In the data rows, 128 means zero.
Some points, one per row:
193  95 139 124 116 153 135 150 169 122 148 135 196 114 148 142 217 137 136 116 131 133  78 172 160 119 119 137  77 104  96  99 100 154 129 155 154 107 106 115 134 135 115  70 135 172 124 147
144 184 157 170 151 131 152 132 106 133  76 104 160 162 182  70 128 216 154 173 124 115 124 146 201 142 143 115 148 176  55 125 164 105 148 171 139 164 146 149 132 184  78 121 120 111 156 156
154 114 148 130 149 188 142 109 126 148 164  57 172  85 102 143 136 172 128 110 117 130 174 158 133  73 126 152 149 113 135 138 124 184 127 155  90  86 150 154 167 141 104 147 161 147 141 107
130  64 152 152 143  72 190  98 161  85  76 165  40 189  87  94  17  84  77 139 140 154 162  93 114 141 189 162 135 134 158 137 201 128 139 148 121  94 147 163 133 118 155 255 121 108 124 103
118 162 129 165 107  99 125  76 194 110 123 126  97 151 121 126  83 122  55 120 140  79 166  90 107 119 136 101 186 121 177 172 143 123  79 167 115 124 118 209  93  52  61 172 157 101 159 122
126 106 105 229 108 106 129 150 233 182 154 133 128 133 132 109  63 187  76  87 136  99 178 118 119 101 115 147 119  68 127 175  67 169  94 125  98  95 145  93  61 115  88 117 145 187 132 118
157 102 144 157 180 110 129 170 183 168  98 119 159 171  80  70  81 152 108 113 105 163 213 129 142 139 141 152 182  97 103 165  44 192 164 120 107  74 151  90 109  98 118 175 160 175 116 120
142 133 119 111 120 136 140 137 165 121 107 133 143 130 135  72 199 103 142 113  96 136  81 168 145 156 117 158 120  83  89  91 143 138 148 130  94  80 148 126 142 193 139 155 102 180 111 160
101 122 149 168  78 112 112 105 125 125 120 128 115 132  42 110  84  78 134  84 121 145 106 128  44  77 150 125 158  88 124 134 127 145 136 143 111 146 128 171 103  72 140 178 122 100 134 156
158 113 119 163  86 135 134  72  92  89 126 155  46 126 129 116  66  54 122  67 152  93 133  90 128 150 141 165 147 149 177 161 183 132 180  95  76 155 117 173 158 101 195 168 100 110 132 145
123 107 130 134 137 141 145 170 165 119 135 153 128 114 195  98 131 158 110  83 147 135 137 132 156 182 147 147 175 135  88 128  97 204 114 107 116  85 112 134 140 172 108 144 152 161 180 132
107 101 107  67 124 125 141 128 118  97 107 117 130 172 118 167  80 134 159 141 131 151 123 129  99 118 121 172  99 128  90 101 111  92 138 107 159  93 144 141  82 150 154  90 114 160 177 109
129  98 119 113 101 144 108 177 186 161 203 121 160  87 139 138  44  77 136 130 147 134  98  37  47 110 156 170 146  82  90 134  51 151 119  99 109 112 127  94 137  96 151 109 126 136 105 110
113 155  89 134 113 141  74 174 100 160 171 133 173  85 187 120 150 119  98 172 112 111 167 121 144  99 103 129 159 102 170  93 122 173 111 123 157 109 140  90 111  79 117 122 122 181 111  96
108 193 146 115 184 144 133 149 109 117 147 148 145 128 113 171 103 210 137 127 117 120 151 137 147 103 130  86 179 124 108 151  99  96 100 158 125 155 105 106 111 114  84 119 137 133 118  78
126 136 103  86  99 125  98 137 140 199 105 145 179 108 153 171  94  98 131 122 138 124 120  26 106 142  99 136 178 142 119 116  70 187 117 177 172 153 125  58 143 136 127 116  77 180  86 107
12 more points follow, each with its number after it:
193 117 121 148 139 157 115 133 145 124 138 115 132 107 155 168 153 130 126  93 107  90  97 152 133 137 120 155 150 138 151 128 128 166 141 108 146  72 157 123 161 120 143 123 105 144 116  88 0
152  52  90 126  71 111 126 121 136 127 111 160  56 130 177  50 172  93  98 107 157 100 112 154 162 118 153 129 155  79 116 121 178 136 184 113 105  26 156 147 137 141 140 173 146 145 153 148 1
136  88  97 162  98 130 113 145 126 159 130 110  97 136 109  63 132 124 112 104 145 114 120  96 159  68 127 134 129 101 150 156  89 192 139 121 130  63  78 107 123 147 165 189 105 113 112  54 2
 76 144 136  88 150 108  81 157  53 186 143 120 174  94 141 226 185 138 168 179 136 183 103 117 151 114 134 108 104 131 167 108 141  38 102 150 156 121  81 135 177 153 129 115  78 135  90 156 3
153 132 117  96 154 160 152 162 115 142  84  94 151  82 150 112 128  77 167  98 102 117 130 125 186 119 159 122 113  99 141 115 148 143 140 145 176  71 101 114 131 193 154 183  99 163 152 100 4
133 115 139 114 162  85 216  59 136  88 128 104  86 155 119 112  88 124  97 132 162 137 161 141  90 167 122 126 180 140 149 162 112 152 118  98  70 174 130  87  83  94  97 149 181  70 184 120 5
122 112 109  64  86 171 157 164  61  93 118 194 101 101 173 137 137  71 163  97 131 109  98  95 107 170 126 135 127 158 166 113 113 137 123 117 119 103  96 109 122 186 134 154  93 143 100 101 6
 87 159 162 142 126 143 132 138 151 154  96  87 119 135 125 135 137 176 120 103 113 169 156 132 178 119 142 137 185 167 141 158 117 120  83 136 112 136 113 155 125 106 147 152 124  93 118 132 7
 81 132  99  34 140 146 124 131  81  74 150 124 119  96 108 157 160  94 182  87 131 179 103 165 140 139 108  60  65 125 153 104 112  91 111 109 155 182 138 146 197  77 128 103 129  60 142 200 8
108 130 179 128 217 157 146 137 106 115 141 147 145 164  31 142 127 137 164 173 142 140  96 166 140 166 133  62  51 149 133 107 100  60 144 121 171 238 112 208 114 148  86 106 128  75 114 143 9
133 126 103 113  66 160 122 129 140 132 137 136 137 132 143 140 194  78 148  88 121  89  81  85 109 127 105 128 121 112 132  99 145 122 126 105 161 138 123 141 114 118 107 139 102 128 113 181 10
135 150  84  75 156 129 149  95 111 119 110 142 114  96 170 156 137  30  98 144 118 123  73  90 126 129 144 145 143 144 126 158 132 118 133  92 145 133  97 149 170 164 202 186  84  99 103 124 11
Which of these numbered points is nearest to each point below, looking only along the 7 directions in which the first points spread most? Its number follows each.
111 155 113 168 103  89 175  78 129 101 118 105  59 152 125  88  77 141  89 104 152 151 154  85  97 103 180 101 181 170 116 140  85 147 136 156  65 147  97 131  81 112 119 118 140  92 154 125 > 5
110 157 166 151 152 129 117 136 105 221 158 118 143 139 147 192 125 175 134 187 136 159 144 147 150 107 103 106 135 124  67 123 127 138 160 161 105 131 148 160 154 125 110 109 194 154 128  91 > 7
145 187 180 167 144 150 151 188 148 185  81  70 150 103 142 113  83 248 102 155 103  75 255  93 154 108 125 119 180 115 113 104  88 194 125 116 106 104 182  83 147 130  56 114 105 176 110  16 > 7
150 143 148 169 138 113 196 112 170 140 132 125 116 111  59  93  96 131  96 162 115 171 192  95  94 141 121 161 158 101 111 151 109 112 131 136 120 187 156 171  98  89 103 141 160  86 142 128 > 5
153 121 115  72 133 162 112 151 182 150 168  57 178 150 116 141 213 143 184 111  86  95 171 187 175 141 109 130 105  83  93 113  75 144 118 165 141 125 132 127 136 104  41  52 135 161 176 170 > 0
163 158 203 134 130 129 114 167 107 129 102 161 176 114 138 118 194 177 176 173 156 181 124 180 126 185 126 146 144 118 112 109 139  99 130 157 114  99 181 153 129 185 101  76 147 136 147 111 > 4
151 127 170 203  69  90 216  86 106  77 158 120  54 183 137 152 118 189 127 151 146  99 119 151 106 103 181 146 144 124 161 171 101 114 105 133  99 155 137 133  57  69 178 123 183 102 156 123 > 5
141 114 126 210  86 119 191  28 171  76 146  67 104 114  91 156  62 150  93 140 160 129 157 108 111 138 102 103 181  99 112 167 109 121 116 159  96 191 106 132  99  94 118 135 218  80 182 139 > 5
155 158 178 136 153 123 176 138  54 103 115  95  83 124 129 139  85 163 149 167 121 130 121 183 159 153 172  72 118 150 134 134 147  63 120 157 160 134 143 159 133 117  95  95 141  76 113 124 > 9
159 139 142 140 137 187 108 130 142 139 123 117 110 119  94 132 144 137 156  87  92 157 148 153 135 136 138 120  96  77  93 145 138 126 115 169 102 110  97 136 115 104 146  76 141 140 121 142 > 0
132 106 123 174  84 115  64 159 150 137 113 149 111  88 151 107  99 173 131  56 139 128 176  60 137  98 131 208 162 155 108 148  72 148 114 130  91  58 152  93 105 139 136 158 147 193 117 105 > 2
113  92 147 190 133 113 127 106 140 110 130 123  97 174  70  83 148 113  92 122 173  85 118 149  80 173 185 137 136 148 163 163 213 110 123 136  99 185 128 183 107 123 141 160  74 143 180 135 > 5
115 122 126 128 131 119 144 153 125 127 149 128 187 119 166 136 115 110 119 155  68 110 168 130  97 166 113 144 108 126 105 184  98 162 147 158 134 171 158 118  82 136 144 121 141 175 121 163 > 0
150  80 131 122 103  95 178 111 119  52 153 159  64 172  68 105 184  84  72 134 120 126  70 255 119 194 105 118 109 137 130 131 230  42 130 102 127  90 118 182 115 122 164 162 152  68 194 228 > 1
152 140  70 153  68 131 150 132 153 124 127 149 145 135  99 118  79 104  50  96 141 118 162  50 128 104 137 124 151  99 119 116 146 158 161 136 117 117 112 122 131 113 173 185 117 128 100  66 > 2
141 143 121 152  93 154 113 170 176 194 125 125 123 111 186 124 108 189 139 147 117 135 192  87 132  79 123 108 187 132 113 121  50 166 136 128  70  96 156  77 109 105 139  87 134 166 124  80 > 2
114 163 243 182 135 133 169 100 132 166 112 100 159 170 161  91  41 255  87 177 114 123 172 158 149 169 120 136 142 166  82 172 126 102 156 144  62 160 157 133 135 115  52  99 150 120 135  93 > 7
152  98  51  63  90  74  59 144 138 115 133 185  86  66 195 123 134  96 115  98 147 124 103 136 122  93 121 166 152 161 113 141 126 176 143 109 147 106 132  84 138 171 133 151  57 122  73 123 > 6
100 155 153  78 113 122  99 153 117 160 131 181 158 105 151 101 108 112 164 109 119 140 112  49 119 113  87 147 168 125 136 161 140 145 187  60 138 156 119  84 106 140 152 142 116  90 128 146 > 6
